[114 107 165  94 102 155 154  82 149 134 100 131 115 120 148 137 137 176
 149 115 168 174 131 115 188  92 145 140  58 135 111 161 111 110 142 189
 124]  J650
[137 140 142 155  94 114 115 189  82 149 100 102 176 137  92 131 115 135
 110 165 124 145 188 149 161 168 120 154  58 111 131 107 174 114 165 135
 120]  J949
[137 140 142 155  94 114 115 189  82 149 100 102 176 137  92 131 115 135
 110 165 124 145 188 149 161 168 120 154  58 111 131 107 174 114 148 134
 111]  J668
[114 115 165 137 100 174 120 124 135 188 107 161 145 110 120 176 132  82
 168 140 165 154 149  92 149  58 142 137 111 189 102 131 135 115 114  94
 155]  J989
perm: [102 124  92 137 137 149 100 120 165 114 140 155 114 131 145 115 176 149
  58 168 161 107  82 154 188 131 115 135 111 174 165 110 189 142 120  94
 135] | J949
perm: [137 110 114 124 168 142 140 115 131 161 131  94 137 120 107 154  58 115
  82 114 102 165 100 149 189 188 149 145 155  92 176 174 120 165 135 135
 111] | J949
perm: [115 161 149 189 110 154 100 174 165 155 135 107 145 111 120 115 124  82
 114 131 176 140 134 137 168  58  94 148 111 114 102  92 188 142 131 149
 137] | J668

[132 148 142 136 177 101 204 112 177 117] : J458
[122  61 175 124  93 175 119 146 156 111] : J920
[145  94 191 138  88 157 120 120 178 115] : J563
[132 148 142 136 177 101 204 109 151 113] : J698
[135 160 140 132 174  88 191 107 151 115] : J942
[149 170 155 141 161  88 182  93 167 118] : J95
[136 142 109 132 151 205 101 148 177 113] : J270
perm: [101 136 132 148 204 109 113 142 177 151] | J698
perm: [101 109 113 132 136 142 148 151 177 205] | J270

